rotation steps, each row followed by its count of steps:
The counts run from 0 to 499.
[-0.35  1.16  2.36 -0.09  1.01 -2.19 -0.19 -1.74 -0.05 -0.70 -0.19  0.79
 -0.66  0.76 -1.95 -2.22 -2.19 -0.75  0.87  0.97 -0.95  1.65  1.83  0.95
 -1.15  0.05  0.79  0.30 -2.71 -1.07 -0.30 -0.98  0.04  0.64  1.72  0.52
  2.74  0.59 -1.51  0.25  3.41  2.14 -0.17  0.15  1.82]	247
[-0.30  0.30  0.22 -0.08  0.80  1.77 -0.42  0.98 -0.90 -0.31  1.09  1.24
 -2.22 -0.64  0.33 -1.71 -1.83 -2.44  1.89  1.35 -2.79  1.10 -1.61 -1.93
 -3.30 -0.88 -0.84  0.80 -0.37 -0.67  0.52 -0.12  1.64  1.65  2.35 -0.33
 -0.28 -1.87 -1.49  0.42  0.39 -0.81 -1.19  2.71 -2.04]	44
[-1.74  0.54  1.24  0.73  2.43 -0.15 -0.01  1.25 -0.61  1.70 -0.13 -0.39
 -1.71 -0.75 -0.50 -2.22 -2.28  1.69  1.35  0.22 -0.12 -0.08  1.42  1.95
  1.96  0.08  0.78 -2.11  1.16  0.12  0.17 -0.26  1.78 -1.94  0.23 -4.02
 -0.29 -0.26 -0.67  2.24  1.38  1.33 -0.41  2.49 -1.16]	14
[-1.02  3.95 -0.78 -0.68 -0.67  2.16  1.01 -0.03 -2.32 -0.48  1.55  0.36
 -0.96  0.25 -0.87  0.69  0.21 -1.91  0.48 -0.58 -1.28  1.57 -1.12  0.85
 -0.54  0.70 -1.61 -2.25 -0.31 -1.26  2.68  0.18  1.74  0.10  1.12 -0.21
  0.19 -0.76 -0.37  0.66  0.47 -1.23 -4.08  1.25 -1.09]	317
[-1.35 -3.14  0.45 -1.44  0.96  0.57 -0.45  0.53  1.52  2.31 -2.85 -0.10
 -0.49  0.22  1.26 -0.94 -2.95 -1.69  1.16  2.17 -0.71 -0.67  0.10  0.04
 -0.75 -0.99  1.11  1.96 -2.33 -1.17 -2.30 -1.48  1.29  0.86  0.79  1.97
  0.20  0.05 -2.14  0.35 -1.19  0.70  1.72  1.11 -0.47]	487
[-2.10 -0.78  2.08  1.70  3.96  0.12 -1.43  0.75 -0.14  1.46 -0.05  0.31
 -0.74 -0.25 -0.24 -3.05 -2.70  0.58  0.53  0.79 -1.27 -0.40  0.58  0.45
 -0.27 -1.14  0.20 -0.61  0.37  0.34 -0.59 -0.99  1.15 -2.43  1.35 -2.75
 -0.56 -0.48 -2.05  0.29  0.66  0.59  0.82  2.16 -0.74]	22
[ 0.91  1.23 -1.81 -0.80 -2.66  0.35  0.60 -0.21  0.54 -2.11  0.22 -2.10
 -0.87 -0.61 -0.01  0.80  0.03  1.10  0.27  0.16 -1.20 -0.01 -0.48  0.53
  0.92  0.69  0.35  0.09 -1.49 -2.23  0.36 -1.54 -0.05  3.52 -2.44  3.44
 -1.18  0.04 -0.69  2.80  0.59 -0.07  1.89 -1.25  1.83]	178
[-2.43  0.24 -1.11 -0.78  0.98  2.12  0.62  0.24 -0.64  1.12  0.69 -0.84
  0.45  0.65 -0.84  1.39  0.91  0.33 -1.47 -1.18 -0.11  0.08 -0.16  0.81
  1.76 -0.43 -0.58 -3.08  2.82 -1.16  1.88 -0.36  1.66 -1.64 -0.59 -1.60
 -2.40 -1.66 -0.11  0.65 -2.13 -2.26 -2.98  0.67 -1.01]	344
[-2.20  1.05 -0.92 -0.47  1.45  1.70 -0.50 -0.10 -1.58  1.21 -0.94  0.96
  0.91  1.39  0.20 -0.56 -1.98 -2.15  0.88 -1.03 -1.31 -0.69 -0.97  2.39
 -1.10  0.36 -1.28  0.76 -0.64 -1.26 -0.85 -0.93  2.88 -1.28  2.71 -0.35
 -0.58 -0.55 -2.72 -0.99 -1.08  0.71 -0.26  2.92 -1.94]	289
[-1.80  0.73  1.69  1.44  3.87  0.44 -0.88  0.67 -0.15  1.95 -0.54 -0.31
 -1.82 -0.56 -0.09 -2.73 -2.70  1.57  0.67 -0.09 -0.92 -0.18  1.25  1.15
  1.17 -0.84  0.77 -1.31  1.21  0.28 -0.01 -1.04  1.53 -2.32  0.52 -3.17
 -0.19 -0.29 -1.88  2.10  0.62  0.90  0.22  2.25 -1.34]	21
[-1.35  2.25  0.25 -1.13 -0.14 -0.56  1.45 -0.59 -1.50  1.49 -1.35 -0.03
 -0.87 -0.23 -1.65 -0.42 -1.84 -0.34  1.92  0.06  1.26  0.69  2.73  2.92
  2.10  1.52 -0.25 -1.59 -1.06 -0.71  1.14 -0.08  1.66 -1.00  1.09 -2.27
  2.30  0.11 -0.42  0.89  2.57  1.72 -1.95  1.93  0.44]	265
[ 1.16 -2.56 -0.89  0.05 -0.82  0.41 -1.68  1.72  0.67 -1.47 -0.39 -1.71
 -1.03 -0.68  1.95 -0.39 -0.92  2.43  0.67 -0.16 -0.24 -0.93 -0.40  0.05
  0.62  0.02  0.64  1.19  1.12 -3.12 -0.76 -0.41  1.09  2.04 -0.69  0.06
 -3.01 -1.14 -1.83  1.73 -1.77 -0.52  3.59  1.10 -0.77]	422
[-0.95 -0.49  1.10  0.23 -0.87  0.08  0.56  0.77  0.57  1.26 -1.60 -0.72
 -2.83 -2.05  0.25 -0.84 -2.49  1.41  1.37  3.17  1.35  0.09  3.55  0.05
  3.54 -0.48  1.65 -1.11 -1.37 -0.17  0.39 -1.03 -0.43  0.96 -2.04 -1.05
  0.70  0.10  0.30  2.14  0.93  0.14  0.22  0.04  1.03]	464
[-1.94 -1.53  1.68  0.56  1.47 -0.22 -0.20  0.67  1.67  2.97 -2.99 -0.57
 -1.29 -0.66  0.50 -1.25 -3.02  0.99  0.15  2.59  0.83 -0.41  2.91  0.09
  2.05 -1.64  2.29 -0.25 -1.57  0.18 -1.24 -1.71 -0.24 -0.88 -1.09  0.34
  0.60  0.95 -1.32  1.89 -0.01  0.15  0.63  0.08  0.55]	478
[ 0.34 -0.56 -2.61 -0.90 -2.06  1.24 -0.85  0.63  0.42  0.08 -0.68 -2.48
  0.90  0.25  0.75  0.81  0.41  2.38 -0.73 -0.50  0.07 -1.95 -0.70  0.88
  1.62  0.09  0.11  0.04  0.40 -2.15 -0.56 -1.68 -0.24  0.56 -2.23  2.63
 -2.91 -0.17 -2.31  1.97 -1.84 -1.03  2.51 -0.34  0.53]	158
[-0.46  2.03  2.05  1.39  3.30  0.77 -0.94 -0.34 -0.73  1.21 -0.07 -0.72
 -2.15 -0.57  0.19 -2.20 -2.97  1.33  1.01 -0.93 -2.01  0.44 -0.34 -0.41
 -1.32 -1.73  0.59 -1.54  0.39 -0.19  0.45 -0.71  1.74 -0.84  1.48 -0.84
  0.15 -0.65 -2.51  2.34  0.91 -0.42 -1.16  1.73 -1.62]	34
[ 2.05  1.33  0.51 -1.28 -1.74  0.53 -0.67 -0.43 -0.67 -0.22  0.95 -2.12
 -1.07 -0.28 -0.07  0.65  1.83  1.10 -0.90  0.63  1.00  1.04  0.67 -1.78
 -0.81 -2.00 -0.36 -2.85  1.01 -2.14  2.60 -0.89 -1.55 -0.03  0.49  2.46
  0.15 -0.99 -1.40  0.92  0.25 -2.89 -1.85 -0.62  0.44]	113
[-1.96 -2.09 -1.47 -0.87 -2.47 -1.10  1.27  1.25  0.78 -1.83  0.39  0.77
  0.23 -0.44 -1.67 -0.10 -0.57 -1.52  0.31  3.14 -0.64 -0.30  1.01  0.24
  2.00  1.70  0.03  2.01 -2.56 -1.01 -0.82 -1.13 -0.52  3.00 -2.13  0.28
 -0.65  0.02  1.09 -0.41  1.14  1.27  1.98  0.24  2.22]	196
[-0.22 -0.48 -1.75 -0.33 -2.83 -0.58  0.65  0.88  0.55 -2.96  1.26 -0.03
 -0.24 -0.51 -0.65  0.32  0.12 -1.05  0.22  2.23 -1.52 -0.04 -0.76 -0.48
  0.67  0.91 -0.04  2.04 -2.43 -2.01 -0.56 -1.80 -0.41  3.84 -1.98  2.81
 -0.84 -0.16 -0.08  1.02  0.59  0.79  2.03 -0.72  2.17]	183
[-2.41 -1.60  1.06  0.03  0.58  1.37 -0.11  1.67 -1.03  1.69  0.72  1.74
 -0.51 -0.34 -1.16 -0.83 -0.35 -2.39  0.01  3.89  0.44  0.57  1.52 -2.31
 -0.65 -1.73 -0.61 -1.62  0.48  0.43  1.07 -0.21 -0.89 -1.11  1.22 -2.32
  0.35 -1.32  0.02 -2.30 -0.14 -1.78 -2.88  2.14 -0.19]	69
[-1.96  1.10 -1.19 -1.91 -0.44  0.17  1.64  0.76 -1.27  1.65 -1.35  0.73
 -0.24  0.66 -0.70 -0.22 -1.77 -1.91  2.26 -0.06  0.62 -0.18  1.38  3.07
  1.69  2.51 -0.76 -0.04 -0.82 -0.90 -0.71  0.25  2.29 -0.43  1.66 -2.21
  1.22 -0.24 -0.48 -0.25  0.57  2.12 -0.99  3.42 -1.18]	270
[-0.65 -3.56  0.70  0.62 -0.99 -1.05 -1.88  2.14 -0.30 -2.00  2.76  0.38
  0.43 -0.77 -0.66 -0.97  1.75  0.56 -0.69  2.55  1.26 -0.29  1.71 -0.57
  1.52 -0.13 -0.51 -0.27  1.56 -2.22  0.52 -0.33 -1.73 -0.16 -0.30 -2.63
 -1.95 -1.07  0.79 -1.61  0.09 -0.30  1.87  0.66  1.41]	400
[ 1.32 -0.27 -0.46 -0.57 -2.89  0.74  0.20  1.59  0.24 -1.83 -0.34 -0.44
 -3.40 -2.04  1.17 -0.09 -1.86  0.51  2.24  2.45 -0.62  0.73  0.86 -0.74
  0.92  0.39  0.61  0.66 -1.27 -1.86  0.70 -0.44  0.84  3.78 -1.43  0.99
 -0.39 -0.49  0.16  2.67  1.18  0.29  1.27  0.85  0.23]	449
[-0.19  0.44  0.35 -1.66 -0.54 -1.71  0.82 -0.37 -0.52 -1.62  0.00  1.23
 -0.69  0.59 -1.52 -1.22 -1.99 -3.17  1.93  0.82 -0.73  1.01  0.50  1.21
 -1.86  1.67 -0.36  2.22 -2.90 -1.67 -1.01 -0.39  1.71  2.29  1.99  0.70
  1.86 -0.40 -0.59 -0.18  2.42  2.72 -0.12  1.76  0.73]	249
[ 0.29 -2.03  0.69  0.46 -0.14 -0.26 -2.12  0.68 -0.37 -3.30  4.10  0.01
  0.15  0.74 -0.89 -0.19  2.33 -0.75 -1.61  0.62 -1.29  0.79 -1.48 -2.18
 -2.27 -0.74 -0.91 -0.25  1.46 -2.90  1.37 -0.47 -0.78  1.03  1.21  0.86
 -1.84 -1.81 -0.39 -1.13 -0.53 -1.69 -0.08 -0.38  0.23]	374
[ 0.60 -0.66  1.50 -0.19  1.16  0.61 -2.44 -0.55 -0.20  0.87  0.39 -1.48
  0.43  0.82  0.16 -0.76  1.00  0.78 -1.72  0.80  0.35  0.73  0.09 -2.36
 -2.21 -3.56  0.13 -2.30  1.32 -1.68  1.28 -1.54 -1.68 -1.52  1.26  2.20
 -0.36 -1.21 -2.92 -0.38 -0.93 -2.79 -1.22 -0.77  0.16]	101
[-0.65 -0.82  2.10 -0.01  1.98  0.17 -0.66 -0.97  1.63  2.84 -2.92 -1.00
 -1.38  0.58  0.53 -1.43 -2.95  0.68  0.29  1.24 -0.01  0.61  1.34  0.06
 -0.16 -2.26  1.93 -0.62 -1.96 -0.71 -1.24 -1.90  0.28 -0.69  0.29  2.37
  1.42  0.79 -2.60  1.96  0.18 -0.09  0.10 -0.94  0.25]	491
[-2.41  1.65  1.00  0.13  2.00 -0.08 -0.52 -0.46 -1.49  2.75 -1.36  0.21
  0.67  0.81 -0.78 -1.35 -2.31  0.43  0.56 -0.64  0.27 -0.12  2.15  3.05
  1.40 -0.06 -0.17 -2.05 -0.41  0.38 -0.16 -0.68  1.46 -3.05  1.51 -2.35
  1.02  0.35 -2.31 -0.30  1.16  0.91 -1.40  1.93 -0.12]	279
[-0.75 -0.86 -0.89 -1.85  0.41 -1.55  0.76 -0.75  1.28 -0.60 -2.51 -0.70
 -0.02  1.31 -0.43 -0.70 -2.61 -0.70  1.21 -1.22 -1.04  0.29 -0.15  1.72
 -0.33  1.29  0.67  2.14 -1.75 -2.35 -2.56 -1.12  2.60  2.14  0.70  1.67
 -0.28 -0.66 -2.05  1.95  0.35  1.75  1.62  1.10 -0.06]	230
[-3.64  0.42  0.21  0.97  1.93  1.05 -0.45  0.11 -1.20  0.90  1.70  0.28
  1.12  0.53 -1.64 -0.02  0.95 -0.18 -2.00  0.48  0.18  0.10  1.05  0.25
  1.62 -0.84 -0.44 -3.05  1.77 -0.04  2.11 -0.77  0.08 -2.44 -0.49 -2.11
 -1.04 -0.72 -0.05 -0.87 -0.65 -1.66 -2.76 -0.29  0.24]	339
[-0.39 -0.82  1.15 -0.39  2.08  0.92 -1.96 -0.32 -0.06  2.06 -0.39 -1.34
  0.02  0.95 -0.04 -0.14  0.42  1.06 -1.48  0.39  0.99  0.15  0.56 -1.84
 -1.26 -3.28  0.65 -2.83  1.97 -1.43  0.89 -1.48 -0.82 -2.01  0.93  1.17
 -0.60 -1.05 -2.76 -0.01 -1.52 -2.71 -2.01  0.04 -0.29]	94
[-1.85 -1.80  2.03  0.21  2.06 -0.15 -0.86 -0.46  1.49  3.02 -3.02 -0.36
 -0.97  0.11  0.68 -1.87 -3.09  0.53  0.05  2.36  0.19 -0.32  2.20 -0.10
  0.50 -2.27  1.91 -0.06 -1.91 -0.24 -1.53 -1.97 -0.02 -0.56 -0.10  1.22
  0.94  0.48 -2.02  0.82 -0.11 -0.10  1.03 -0.40  0.66]	485
[-1.96 -1.68 -0.20  0.35 -1.60 -1.50  0.52  0.51  0.73 -1.76  0.96  0.90
  0.19 -0.29 -1.41 -0.28 -0.68 -1.19 -0.11  3.47  0.15 -0.24  1.53  0.10
  2.05  0.83  0.35  1.17 -2.82 -0.63 -0.67 -1.97 -1.25  2.36 -2.28  0.44
  0.11  0.60  0.64 -0.66  1.70  1.43  2.04 -0.99  3.22]	195
[-0.54  0.55 -0.48 -1.29 -0.76  2.29  1.05  1.63 -1.61  0.05  0.70  0.74
 -2.30 -1.27 -0.72 -0.37 -0.80 -2.91  1.86  1.93 -0.86  1.04 -0.26 -1.99
 -1.18 -0.30 -0.87 -0.66  0.47 -0.79  1.40  0.79  1.42  1.26  1.04 -1.04
  0.13 -1.81  0.11  0.39  0.07 -1.18 -3.45  2.83 -1.63]	58
[ 0.10 -0.72  0.47 -0.02 -2.44  0.33 -1.42  0.93 -1.01 -0.26  2.46 -0.12
  0.20 -0.45 -1.04 -0.02  2.38  0.03 -1.14  3.59  2.14 -0.05  1.89 -1.43
  0.57 -1.25 -0.90 -1.72  0.64 -1.38  1.89 -1.16 -3.73 -0.63 -0.18  0.84
 -0.29  0.05 -0.22 -1.94  0.46 -1.51  0.02 -0.73  2.37]	128
[-0.14 -0.47  2.13  1.58 -1.16 -0.86 -0.88  0.75  0.09 -1.04  0.82  0.73
 -2.63 -2.31  0.37 -1.82 -1.76  0.54  0.96  4.02 -0.04  0.92  2.77 -1.66
  1.40 -1.14  1.34 -0.07 -1.78 -0.22  0.44 -1.36 -1.86  1.75 -1.22  0.08
  0.59  0.58  0.14  1.40  2.09  0.54  1.31 -0.13  2.15]	452
[-2.94  2.01  1.07  1.27  1.14  0.80 -0.28 -0.32 -2.05  0.15  2.89  1.47
  0.05  0.21 -2.22 -0.52  0.66 -1.64 -1.31  1.12 -0.24  1.14  1.31 -0.01
  0.57 -0.57 -1.24 -3.24  0.28  0.40  2.73 -0.47 -0.06 -1.75  0.41 -2.04
  0.46 -0.34  0.08 -1.28  0.36 -1.25 -4.00  0.29  0.53]	326
[ 1.63 -0.38 -0.30 -1.40 -2.11  0.18  0.29  0.84 -0.74 -3.21  2.98 -1.29
 -1.28 -0.45 -1.00  1.08  2.44  0.75 -0.26 -0.22  0.06  1.37 -0.21 -0.91
  0.49  0.79 -0.58 -1.04  2.56 -3.69  2.37  0.19  0.31  2.03 -0.68  0.01
 -1.37 -1.97  0.91  1.19  0.36 -1.38 -0.83 -0.05 -0.05]	383
[-2.55 -1.42  0.45 -0.07  1.54 -1.96  0.85 -0.66  1.56  0.71 -2.06 -1.00
  0.55  0.33 -1.56 -0.77 -2.16  1.71 -0.32  0.59  0.41 -0.44  2.60  1.81
  3.52  0.15  1.66 -0.17 -1.50 -0.34 -1.50 -2.32  0.25 -0.12 -2.21 -0.78
 -0.15  0.52 -0.90  1.70  1.12  1.17  1.41 -0.92  2.31]	213
[-1.42  3.17  1.36  1.67  1.05  1.25 -1.00 -0.80 -2.40 -0.24  2.99  1.46
 -0.17  0.05 -1.05 -1.33 -0.41 -1.86 -0.85  0.61 -1.80  2.03 -0.25 -0.29
 -1.83 -1.07 -0.84 -2.21 -1.07 -0.15  2.25 -0.93  0.22 -1.23  1.86  0.08
  0.83 -0.17 -1.08 -1.08  1.44 -0.46 -3.24  0.14  0.34]	313
[ 0.06 -2.24  0.87  0.41 -1.34 -0.83 -1.26  1.48 -0.73 -3.44  3.96  0.71
 -0.22 -0.45 -1.17 -0.42  2.40 -0.22 -1.16  1.99 -0.16  0.59  0.70 -1.81
 -0.25 -0.13 -0.75 -0.15  1.38 -2.86  1.61 -0.47 -1.83  1.10  0.25 -1.05
 -1.36 -0.91  0.55 -1.45  0.57 -0.95  0.48 -0.04  1.18]	387
